In the rows, 128 means zero.
Families of rows that turns and mirrors carry onto each other, the same ones carrying the whole set onto itself: the rest of each named row's family, in list order
4 families of 4 rows
z291: [116 156 116 145  92 102 145 134 102 147 115 151  82 130 118 133 150 131
 128 116 108]
z892: [125 100 141 127 158 142 124 119 110  84 118 113 152 128 122 107 119 113
 128 153 139]
z371: [135 109 136 123 160 131 111  99 121  89 120 103 150 108 131 118  99 128
 127 139 129]
z361: [131 124 140 106 167 130 112 116 123  95 120 102 150 115 141 122 113 110
 107 142 143]
z981: [123 134 124 134 142 109  89 116 135 135 110 108 133 149 130 154 106 144
 107 111 162]
z470: [136 150 110 144  91  93 128 129 113 151 123 147 100 130 139 153 163 141
 132  99 119]
z185: [137 160 120 150  94  89 136 118  99 151 126 148 106 144 122 141 160 133
 131  98 123]
z262: [130 113 120 114  93 126 169 112  95 104 100 126 108 113 108 103 164 105
 150 140 124]
z646: [134  92 125 102 119 137 157 140 109  98 117 137 118 111 117 109 164 109
 145 149 113]
z212: [136 161 113 142  89 119 147 133 119 148 100 138  91 138 129 142 162 112
 135 112 114]
z497: [130 127 134 139 144  93  94 109 117 152 111 111 134 133 133 148 110 138
 108 110 174]
z894: [132 100 152 122 151 120 121 112 121  79 122 114 150 122 123 122 112 110
 135 158 140]
z831: [122 103 111 103 107 130 158 117 104 104 121 131 113 100 107  96 148 110
 142 146 107]
z842: [131 121 113 120 103 134 171 120  90 111 109 135 113  98 127 107 168  98
 139 140 114]
z179: [126 137 133 156 142 105  97 119 113 149 105 116 111 129 144 147 110 157
 116 101 154]
z174: [137 143 123 148 134 109  84 128 116 148 128 122 125 149 147 135 125 149
 119  99 163]

Same family as z981: z892, z470, z842
Same family as z185: z262, z497, z894

Families of rows that turns and mirrors carry onto each other, the same ones carrying the whole set onto itself: the rest of each named row's family, in list order
5 families of 3 rows
z976: [169 163  98 125 128 142 167 113 134 101 168 126 130 126 125 161 101 135
  95 120]
z120: [147 113  84  77 128 138 141 151 102  72 131 136 150 160 122 118  87 103
 111 121]
z73: [161 170 101 131 144 146 157 120 128 114 154 133 136 132 130 181  89 135
  95 125]
z328: [174 163 102 138 132 132 157 127 119 106 153 125 115 109 112 177  97 139
 111 121]
z999: [142 116 108  89 134 160 149 153 100  62 129 121 165 180 132 121  95  99
 115 117]
z606: [154 179 110 121 138 147 154 121 132  99 150 123 107 114 111 169  86 138
 112 114]
z977: [156 168 116 132 150 166 171 127 126 108 164 118 121 124 135 160 103 154
 111 113]
z764: [146 107 104 102 134 140 151 165 131  85 130 122 161 169 145 108  98 107
 125 127]
z634: [139 118 108  78 138 137 143 151 116  66 122 125 145 156 119 105  82 104
 127 131]
z792: [133 121 169 130 109 141 148 166  84 108 111 135 109 134 121 166  61 103
 141  95]
z991: [143 111 159 130 113 150 156 173  57  97 118 132 118 125 122 169  77 105
 137  90]
z898: [133 120 163 130 105 158 158 175  87 124 122 140 122 145 155 167  68 107
 124  83]
z827: [147 126 172 152 108 150 154 173  79 104 122 127 138 125 145 176  77 101
 136 102]
z829: [135  95 107  93 130 151 151 157 100  69 138 138 164 161 132 112  83  96
 119 117]
z563: [144 113 168 149 115 153 169 165  82 114 125 130 123 121 127 181  82 103
 126  87]

Same family as z764: z977, z898
Same family as z829: z976, z563
Same family as z606: z634, z792
Same family as z328: z120, z991

Families of rows that turns and mirrors carry onto each other, the same ones carrying the whole set onto itself: the rest of each named row's family, in list order
6 families of 6 rows
z587: [119 183 136 116 151 113 174  89 105 121]
z45: [112 126 123 130 173  97 126 116 144  66]
z636: [121 144 137 121 124 151 173 128 133  97]
z98: [123 126 119 119 143 117 181 116 159  87]
z232: [134 117 136 133 124 116 156 131 138  73]
z421: [130 133 117 132 125 113 156 120 157  62]
z259: [117 167 133 140 176  84 119  98 110  74]
z628: [126 147 122 149 150  86 125 119 151  64]
z489: [114 178 119 116 134 142 158 116 112 129]
z742: [132 128 134 142 151  82 129 117 128  61]
z3: [107 183 136 119 148 152 163 110 116 111]
z300: [120 191 131 121 124 137 166 101 113 106]
z593: [105 159 136 141 185  97 110 120 127  96]
z153: [126 139 115 113 113 136 170 123 125 107]
z974: [120 121 121 130 158  86 125 119 145  68]
z994: [118 168 148 114 135 135 159 111  92 121]
z17: [121 183 141 138 167  82 143  99 106 120]
z761: [112 158 130 139 177  82 108 112 124  91]
z119: [112 169 109 136 175  84 112 104 121  93]
z562: [111 179 137 111 140 138 157 106 101 125]
z783: [109 180 149 133 166 117 126 117 101 123]
z123: [119 156 124 106 139 130 193  97 131 105]
z241: [127 155 122 118 112 139 177 110 137  82]
z975: [125 112 121 113 130 118 160 119 142  74]
z464: [121 113 122 110 142 117 158 111 136  61]
z799: [106 192 116 129 165 115 129 106 109 122]
z777: [125 153 137 150 170  69 131 117 136 103]
z933: [107 187 137 129 169 107 123 105 103 119]
z465: [125 125 126 141 159  86 150 125 162  85]
z402: [124 134 135 103 123 136 174 108 109  90]
z907: [134 115 108 122 122 104 153 122 135  77]
z284: [126 130 104 133 154  78 124 111 133  70]
z107: [120 183 131 153 162  85 115 111 127  88]
z509: [104 194 135 129 174 119 136  95 105  99]
z317: [120 142 129 102 121 143 175 113 121 102]
z79: [117 205 135 139 148 110 135 101 108 108]

Same family as z742: z636, z232, z259, z3, z509
Same family as z587: z98, z17, z123, z777, z465
Same family as z300: z421, z628, z241, z107, z79
Same family as z464: z45, z593, z994, z783, z402
Same family as z153: z489, z119, z799, z907, z284

